[ -0.090   0.488  -9.095   3.101  -1.076   2.876  -2.472 -13.537  18.634]
The entry just right of 3.101 -> -1.076
Give the entry just left of -1.076.
A: 3.101
Give the smallest entry.
A: -13.537
The entry just left of 3.101 is -9.095

[[ -2.976  17.157  17.033   7.864  10.465   8.691  -7.256   5.217  15.372
    9.037  -0.447   9.626]
 [ -4.428  -3.783 -28.054   7.741 -15.673   7.848   1.450  -1.628   4.291
    6.296  15.065  -1.488]
 [ -6.936  11.380  18.776   8.161   8.923  12.723  10.057  14.872   0.304
   26.242  -6.077  11.469]
 [ -4.189   0.868   5.139  13.501  20.796   2.495   7.677  -7.873  -1.065
   22.876  17.073   4.245]
 [  1.996  -0.692  14.465   1.185 -18.074  11.342   4.571  -5.980  -3.264
  -17.186   2.031   2.649]
 [  7.693  18.030   1.125   5.563   5.262   8.187   5.559   5.374   2.890
   28.075   5.071   6.359]]
The entry just left of 5.559 is 8.187
Read off the entry just left of the largest entry.
A: 2.890
Read off the entry just left of the smallest entry.
A: -3.783
The entry just right of -4.189 is 0.868
The entry just right of 8.161: 8.923
The smallest entry: -28.054
The entry just right of 2.495: 7.677
The entry just left of 9.626 -> -0.447
The entry just left of 0.868: -4.189
The entry just right of 17.033 -> 7.864
The entry just right of 2.890 -> 28.075
The entry just left of 5.262 -> 5.563
Read off the entry just right of 5.217.
A: 15.372
Read off the entry just right of -7.256.
A: 5.217
The entry just left of 17.157: -2.976
Read off the entry just right of the smallest entry.
A: 7.741
The entry just right of 5.563 is 5.262
Read off the entry just left of -1.488.
A: 15.065

[[  3  -4 -41 -78   5   3]
 [  1  -4  -4 -68  31  -2]
 [ 50 -70  -1  -2   0  -4]]
The bottom-right entry: -4
The entry directly below 31: 0
Which number is the entry directly above the largest entry?
Answer: 1
The first entry, reading row by row: 3
Which number is the bottom-left entry?
Answer: 50
The entry directly below the smallest entry is -68
The third entry on the main diagonal -> -1
Which number is the last entry in the row that holds the smallest entry?
Answer: 3
The second largest entry -> 31

Read these off the grid that follows. Counting starts at 1.
1) Give the entry in the top-right corner.
2) Give the entry at row 3, column 1.
3) Give the entry just right of the smallest entry.
4) Give the bottom-right entry.
5) Give the entry at row 2, column 2.
6) Give the entry directly below 219.
7) Give the entry in the top-left corner.
8) Give the entry at row 2, column 1.
array([[695, 162, 278, 724, 331, 884, 699, 701, 703, 283, 751, 695, 738],
       [581, 845, 439, 219, 862, 476, 578, 588, 592, 435, 222, 577, 235],
       [334, 370, 838, 804, 166, 518, 329, 314, 318, 841, 740, 328, 773],
       [476, 191, 616, 848, 197, 618, 473, 477, 478, 622, 842, 478, 830],
       [424, 282, 698, 838, 154, 607, 415, 413, 411, 706, 807, 418, 818],
       [477, 966, 617, 241, 789, 366, 477, 466, 471, 615, 225, 481, 237],
       [749, 224, 183, 666, 389, 898, 755, 762, 763, 190, 679, 745, 688],
       [764, 289, 251, 665, 372, 857, 755, 754, 747, 249, 694, 767, 664],
       [851, 551, 136, 364, 709, 689, 839, 854, 856, 132, 422, 852, 395],
       [815, 595, 138, 340, 767, 627, 819, 826, 828, 142, 388, 810, 361],
       [413, 931, 763, 310, 739, 270, 400, 389, 391, 760, 292, 411, 297]])
1) 738
2) 334
3) 422
4) 297
5) 845
6) 804
7) 695
8) 581
